In the data rows, zero lies at 4.5, halfway between 4 and 5.
Here are some points:
[1 1 5 6 4 4 3 7 4 4 9 9 4 5 5 5 3 3 4 2 9 8 6 2 1 3 8 3 5]
[3 5 6 5 2 0 3 5 6 5 6 4 3 4 6 6 4 3 5 5 3 5 6 7 5 4 2 6 4]
[3 5 6 5 7 2 2 7 3 5 3 3 4 3 4 7 5 6 2 4 5 5 5 5 3 4 3 6 7]
[4 6 4 6 5 2 4 4 7 6 5 4 4 5 6 6 3 5 4 4 3 5 4 2 7 7 1 6 6]
[3 6 6 6 3 4 4 5 7 5 7 4 4 4 3 4 4 3 5 5 6 5 6 3 4 6 3 4 5]
[5 4 7 2 2 5 6 5 4 4 4 6 8 6 3 3 3 3 3 3 5 3 3 7 5 2 5 3 9]
[7 1 9 5 8 3 2 4 0 8 0 0 6 3 4 5 0 9 4 4 5 5 1 1 4 7 7 2 4]
[3 3 3 6 3 2 4 1 7 7 8 3 3 5 7 3 5 6 5 2 1 5 5 5 9 9 2 6 5]
[6 6 3 5 4 5 2 7 0 4 8 4 5 6 3 5 5 4 4 6 6 8 5 5 5 7 8 4 4]
[8 5 3 6 7 6 5 5 3 5 5 5 5 5 3 8 8 5 4 6 7 4 4 6 6 7 6 5 3]
[6 6 1 3 2 8 5 4 2 1 7 6 5 6 6 3 4 3 5 5 2 8 5 5 6 4 5 5 4]
[5 4 5 6 5 4 3 7 3 6 4 4 6 2 4 7 6 5 4 5 8 7 4 5 2 3 5 4 7]
[5 5 7 0 7 6 2 1 8 2 5 4 4 9 7 2 5 4 2 4 5 0 5 8 3 2 3 8 3]
[5 7 4 4 2 6 3 6 3 3 8 5 5 7 6 2 4 2 6 5 3 8 4 5 4 5 6 6 3]
[4 4 4 5 1 5 4 6 5 6 7 5 4 3 5 7 4 4 5 3 8 7 6 3 2 0 7 4 4]
[4 4 5 6 5 6 4 6 6 4 3 5 5 3 3 5 5 4 4 5 7 7 5 4 4 2 6 4 4]
[6 2 3 6 6 3 5 4 4 7 4 3 6 4 6 5 5 6 6 4 4 4 6 5 7 7 1 4 6]
[4 3 1 2 8 4 5 5 6 5 8 4 6 5 3 5 8 4 1 2 3 2 7 9 5 5 2 6 8]
[5 5 4 3 5 5 6 4 6 6 0 4 8 4 7 1 6 5 7 5 2 3 5 5 4 2 5 2 2]
[5 3 7 5 4 3 4 4 2 7 0 3 7 3 3 4 3 4 4 4 4 5 3 3 5 5 7 0 5]
Then 10 other points, each followed by its number:
[5 5 7 5 4 3 5 5 6 5 5 5 3 5 5 4 4 4 5 5 4 4 5 5 5 6 3 5 5] 0
[5 4 9 4 7 2 3 7 3 3 0 3 5 5 1 5 4 9 2 6 7 3 4 5 2 2 5 6 4] 1
[5 6 6 3 5 4 7 3 4 5 3 5 6 6 2 5 5 3 3 5 5 4 1 6 7 6 5 2 6] 2
[6 7 3 2 6 4 7 4 6 1 4 4 3 5 4 4 5 4 5 7 4 1 4 8 5 2 3 5 2] 3
[4 4 4 6 5 5 4 6 5 4 4 6 4 4 5 6 5 7 6 5 6 4 6 4 2 5 5 6 2] 4
[4 3 2 5 4 4 6 5 7 4 6 8 3 5 7 4 3 3 6 2 3 5 7 3 4 6 2 4 4] 5
[5 5 4 7 6 5 3 5 4 4 5 6 3 5 6 5 4 5 4 5 7 4 5 3 1 5 6 4 4] 6
[6 5 6 4 4 4 6 4 5 5 5 4 4 4 5 4 5 3 5 5 6 3 4 6 4 6 4 4 3] 7
[6 4 5 3 3 2 8 4 5 4 2 5 8 6 1 3 5 3 2 1 4 4 3 7 4 0 5 6 9] 8
[6 4 6 5 4 6 6 5 3 6 1 1 5 5 3 2 3 6 6 7 5 4 3 4 4 5 5 2 3] 9
Which of these numbered points is nearest to each point below by angle, seen from the average point of the first points? Its number follows each.
[5 3 6 6 6 3 2 7 5 4 4 3 4 3 4 6 5 6 3 5 4 4 4 4 3 4 4 6 6] > 1
[5 4 2 6 7 4 5 4 8 4 6 6 2 4 5 7 7 6 5 6 5 4 7 3 4 5 1 6 3] > 4
[4 4 6 5 3 3 4 3 4 8 3 2 5 3 4 4 5 7 7 6 4 6 6 4 5 5 5 4 4] > 9
[5 6 5 4 6 4 7 5 5 5 3 5 5 4 2 6 4 4 3 4 7 3 3 5 7 6 3 3 8] > 2
[1 6 5 9 9 9 0 8 2 2 2 8 5 1 7 3 2 9 5 2 5 7 7 2 0 0 8 9 1] > 4
[5 3 5 5 5 5 6 3 1 7 0 3 8 2 5 4 5 6 5 3 3 5 4 3 4 3 5 4 5] > 9
Here are 10 other points, each followed by its number:
[6 6 8 0 5 6 3 3 6 3 6 4 1 9 8 2 3 4 3 4 5 1 3 6 2 2 6 9 5] 0
[4 4 2 7 5 5 4 2 5 5 3 2 6 3 3 1 5 5 6 4 2 4 4 5 5 3 3 4 7] 1
[5 6 7 3 3 1 4 3 7 7 7 4 3 5 5 3 3 4 5 5 4 4 6 6 5 6 0 6 6] 2
[5 6 6 4 4 2 5 5 7 4 6 4 3 6 6 4 5 4 4 5 2 4 4 5 5 6 3 4 4] 3
[4 4 5 6 4 5 4 5 2 8 5 1 5 5 3 5 6 5 4 5 4 5 4 4 7 6 6 1 6] 4
[3 5 4 5 4 6 6 5 5 4 6 7 5 4 5 5 2 4 6 4 6 7 5 1 2 1 8 4 5] 5
[4 3 4 3 1 5 4 6 5 5 9 6 0 6 5 5 4 3 6 6 6 6 6 3 5 6 6 2 2] 6
[5 5 2 5 6 4 7 3 9 5 5 6 6 3 4 6 6 4 4 2 3 5 5 3 6 8 1 6 9] 7
[5 3 5 5 6 5 6 3 4 6 1 3 7 2 4 3 5 7 6 3 4 6 5 3 4 4 4 4 5] 8
[6 3 4 5 3 6 5 5 4 6 9 6 2 6 6 5 3 2 5 6 8 7 4 3 4 5 7 3 3] 9
Which of these numbered points is nearest to each point below by angle, seen from the average point of the first points? Its number follows each.
[6 6 8 0 5 7 2 3 7 3 5 3 5 9 5 0 3 3 2 4 4 0 2 7 2 1 5 7 6] > 0
[6 4 3 5 6 4 5 4 3 6 3 4 4 4 3 9 7 6 5 7 8 3 5 7 7 6 6 4 4] > 4
[5 7 7 1 5 5 3 4 7 4 7 4 3 9 7 1 4 4 2 4 4 0 5 6 3 3 5 7 4] > 0
[8 6 2 3 2 6 6 6 2 5 6 4 5 8 3 5 6 4 5 7 5 3 4 6 5 5 3 4 3] > 6
[4 3 4 4 6 5 6 4 4 5 1 3 7 3 5 3 4 5 6 3 4 5 6 3 4 4 3 3 7] > 8
[4 5 8 3 4 4 5 5 4 5 2 4 7 6 2 5 4 3 3 2 5 4 2 7 5 2 4 5 9] > 0
